128 stands for zero in the data rows.
Here is a table of points, one per row:
[133 120 151 159 139 136 119 144 138 142 149 136 111 143  94 134 144  88
 122  98 143 111 123 161 110 160 145 141 141 165 155  81 133 119  88 108
 138 172 157 113 157 177 152 148 128 168 122 162]
[163 131 184 121 115 146 140 128 112 123 144 120  91 114 112  96 174 153
 118 118 132 112 132 161 139 138 160 127  83 127 126 186 133  87 165  87
 127 140 147 136 139 102 114 116 161 163 125 107]
[115 110 119 116 152 161 130 175 117  98 110  95 126 132 130 160 133 167
 182 130 145 131 137 153 136 164 137 116 129 142 115 114  82 125 110 165
 157 154 113 102 109 117 107  83 107 108  96 156]
[137 145 125 128 147 117 141 127  91 124 101 143  73 119 126 117 146 147
  74 119 151 122 123  96 108 175 130 102 106 140 123 109 120 142 150 118
  99  96  66  75 149 128 169 111 135 129 153 112]
[ 96 111  99 155 163 131 148 130 126 171 153 146 141 119 138  93 162 169
 132 119 135 111 145 118 108 130  80 108 109 127 137 116  91 136 108 107
 149 100 126 192 112 153 110  98 122 131 115  93]
[111  98 151 163 155 160 146 106 129  97 152 128 117 137 134 157 122  78
 122 111 147 152 137 118 118 112 141 166 121 132 107 113  92 114 171 128
  70 149 129 140 129 160 122 126 150  70 160 119]
[118 112 121 149 125 106 139 124 161 109 138 103 176 126 124 137 127 159
 113 122 114  77 133  83 121 125 134 190 120 143 155 155 117 164 123 111
 105 139 112  66 156 107  75 131 102 156 151 114]
[110 141 119 146 151 102 123 124 171 140 137 125 146 139 146 142  97  82
  89 124 119 144 145 142 112 112 152  54  95 104 146  98 115 127 174 116
 141 143 123 105 114  94 113 134 115 145  97 138]
[188 104 116 114  91 128  74 114 131 151 117 123 115 125 142 148 146  89
 171 100 154 101 157 110 143 130 127 124  97 122 104  83 114 128 121 115
 121 144 131 106  98 107 147 155 169 156 148 128]
[141 141  99 136  86 127 119 111 201 161 113 118  99 123 131 137 127 170
 130 144 143 111 122 158 109 108 121 121 185 104  97 117 143 127 137 115
 130 107 154 124 171 129 112  86 148  96 137 142]
[100 129 119  75 106 127 120 178 107 106 142 168 160 150 147 128 114 170
 104 105 132 151 142 136 132  93 114 152 136 130  79 124 108 103  93 139
 112 128 165 116 135 101 126 140 127 100 120 121]
[129 156 141 137 119 143 196 155 147  99  83 130 120 126  94 166 115 132
 131 109  95  76 172 117 145 125 129 127 131 110 186 113 132 131 121 123
 132  99 130 156 124 119 137 162 164 115 128 111]
[118 122 138 148 131 171 147 114 120  96  92 150 131 118 139 121 102 166
 143 157 106 135 119  95 120  79 150  92 108 137 116 122 158 110 144 123
 120 155 138 125 101 185 115 131 103 175 149 144]
[107 121 138 136 126 100 117 101 118 114 104 146 134  90 124 114 106 106
 142 185 170 164 114  98 116 108 117 170 151 143 137 143  87 101 106 124
 145  88 135 123 157 119 120 143 146 160  86 158]
[115 104 138  84 147 161 151 103 169 155 146 150 143 148 106 154 139 138
 141 159 133 128 124  95 129 130  89 101 141 192 102 139 163 124 117 147
 101 130 114 130 126  75 145 143 124 117  92 123]
[116 139  98 179  89 146 125 122  68 171  97 109 153 151  85 167 118 116
 122 154 100 135 155 113 111 169  97 129 101  88 123 164 146 139 115 122
 117 158 129 129 178 109 117 124 138 126 133 117]
[130 132 137 183 123 136 118 130 161  65 143 100 141 106 136 157 186 115
 137  98  83 114 141 122 116 124 101 115  98  92 109 153 149 150 120 143
 143  84 117 121 147 135 191 143  89 140 131 144]
[147 149 104 116 143 123 103 119 106 140 191  94 130 110 122 129 121 148
 155 115 160 137 146 117 101 117 147 126 132 108 166 138 169 134 155 125
 117 121 119 141 121 145 106 180 148  98 130 195]
[130 130 109 112 117 138 100 148 134  99 146  65 124 111 165  99 127 141
 112 141 127 143 110  87 183 116  95 136 141 133 148  90 128 122 137 161
 116 154 158 166 166 138 149 107 167 130  91 118]
[136 118  93 114 113 120 115 134 101 115 110 142 151 165 141 137 169 107
 128 120 119 144 116 121 103  88 136 121 174 188 143 156 133 100 160 118
 179 122  97 118 116 168 115 111 146 119 126  88]
[119 100  94 119 130 100 172 128 130 121 116 147  93 106 150 105 119 125
 163  85 161 150  94 130  84 133 138 115 130 117 123 179 144 144 122 173
 136 164 173 147 134  92 155 116 128 124 134 108]
[135 109 162 120 130 100 101  89 128  97 116 105 126 137 106 100 109 129
  93 122 147 139 164 133 101 128 151 144 117 109 125  93 176 114  97 180
 131 130 108 139  89 138 103 112 126 141 119  86]
[137  90 136 152 128  85 134 145 110 129 144 139 117 133 150 153  87 154
 112 152 103 110 140 145 158 144 206 149 134 144  91 120 149 168 137 104
 127 106  90 166 149 127 166 126 151 137 122 121]
[131 166 123 121  87 152 137 123 123 128 141 157 112 127 167 116 135 101
 145 151 134 123 117 162 150 127 124 123 109 166 158 129 147 174  75 104
 109 105 139 119 131 126 105 139  87  79 100 123]
[122 146 126 130 119 126 105 183 154 141 134 149 136 174 138 119 125 114
 127 169 158 129 110 112 126 184 118 152 128 123 141 127 156 108 165 143
 145  78 172 151  92 114 127 130  90 136 170 131]
[ 97 117 133  87 169 133 118 144 129 126 136 133 154 142 109 109 152 123
 148 145 117 162  88 181 150 132 126 107 126 101 108 109 122 149 116 160
 110  96 112 133 172 141  76 155 155 150 161 118]
[126 162 139 111 146 113 121 112 128 110 155 110 120 107  73 147  82 123
 118 113 121 145 122 145 115 133  78 143 127 130 105 124 140 170 150  85
 181 121 149 110  91 147 130 127 149 110 124 116]
[100 131 143 126 128 103 115  85  99 122 100 115 172 138 118 105 131 146
 153 109 116 129  92 142 145 121 136 121 147 126 169  87 113 102 130  92
  98 130 124 138 102  84 173 102 109 128 144 143]
[131  54 157 120 115 146 108 147  98 156 118 133 137  83 145 132 109 110
  84 110 101 107 127 158 123 123 107 111 175 123 130 144 109 126 151 142
  92 108 120 142  96 128 107 140  75 137 126 129]
[154 120 152 113 142  89 152 105 120 141 144 126 130 148 152 105 146 120
 113 185 130 117 142 115 158 130 123  93 134 118 138 161  84 133  93 142
 179 137 169 118 119 151 143 143 133  76 170 157]
[144 168  82 131 147 143 147 152 125 159 146 117 113 126  98 147 114 116
 114 144 116 141  92 147 162 103 135 124 137 107 134 168 130  75  65 114
  91 122 121 106  95 131 132  88 121 145 137 124]
[103 125 107  82 106 107 135 133 122 138 126 175 122 123 115  92 134  91
 154 148 131  79 111 151 161 105 119 159 110  94 122 149 136 122 157 143
 149 167  77 134 125 150 153 100 106 112 114 141]
[155 189 151 132 132 138 151 104 114 170  95  96  97 137 137 111 117 116
 121  72 121 136 128 115 136 106 150 150 133 156  77 111 115 140 148 141
 148 140 116 152 138 109  96 145  84 144 135 161]
[158 161 145 139 137 138  86 115 165 137 113 159 141 119 157 117 118 144
 140 118  86 185 128 116 123 179 140 144 146 111 156 138 119 144 131 134
 138 167 122 117 114 144 143 158 152 131 108 103]
These points spread out most along one direction. Take the direction at right angles to it along which they spread out most. Go by this last direction. Where along it does each point below lie, from 0 to 99? 50 is the average, and the first point above lies past it. One standard deviation of the points above along it is 16.
[163 131 184 121 115 146 140 128 112 123 144 120  91 114 112  96 174 153
 118 118 132 112 132 161 139 138 160 127  83 127 126 186 133  87 165  87
 127 140 147 136 139 102 114 116 161 163 125 107] 53
[119 100  94 119 130 100 172 128 130 121 116 147  93 106 150 105 119 125
 163  85 161 150  94 130  84 133 138 115 130 117 123 179 144 144 122 173
 136 164 173 147 134  92 155 116 128 124 134 108] 56
[116 139  98 179  89 146 125 122  68 171  97 109 153 151  85 167 118 116
 122 154 100 135 155 113 111 169  97 129 101  88 123 164 146 139 115 122
 117 158 129 129 178 109 117 124 138 126 133 117] 11
[ 96 111  99 155 163 131 148 130 126 171 153 146 141 119 138  93 162 169
 132 119 135 111 145 118 108 130  80 108 109 127 137 116  91 136 108 107
 149 100 126 192 112 153 110  98 122 131 115  93] 33
[135 109 162 120 130 100 101  89 128  97 116 105 126 137 106 100 109 129
  93 122 147 139 164 133 101 128 151 144 117 109 125  93 176 114  97 180
 131 130 108 139  89 138 103 112 126 141 119  86] 76
[147 149 104 116 143 123 103 119 106 140 191  94 130 110 122 129 121 148
 155 115 160 137 146 117 101 117 147 126 132 108 166 138 169 134 155 125
 117 121 119 141 121 145 106 180 148  98 130 195] 66
[131  54 157 120 115 146 108 147  98 156 118 133 137  83 145 132 109 110
  84 110 101 107 127 158 123 123 107 111 175 123 130 144 109 126 151 142
  92 108 120 142  96 128 107 140  75 137 126 129] 55
[110 141 119 146 151 102 123 124 171 140 137 125 146 139 146 142  97  82
  89 124 119 144 145 142 112 112 152  54  95 104 146  98 115 127 174 116
 141 143 123 105 114  94 113 134 115 145  97 138] 62
[100 131 143 126 128 103 115  85  99 122 100 115 172 138 118 105 131 146
 153 109 116 129  92 142 145 121 136 121 147 126 169  87 113 102 130  92
  98 130 124 138 102  84 173 102 109 128 144 143] 58
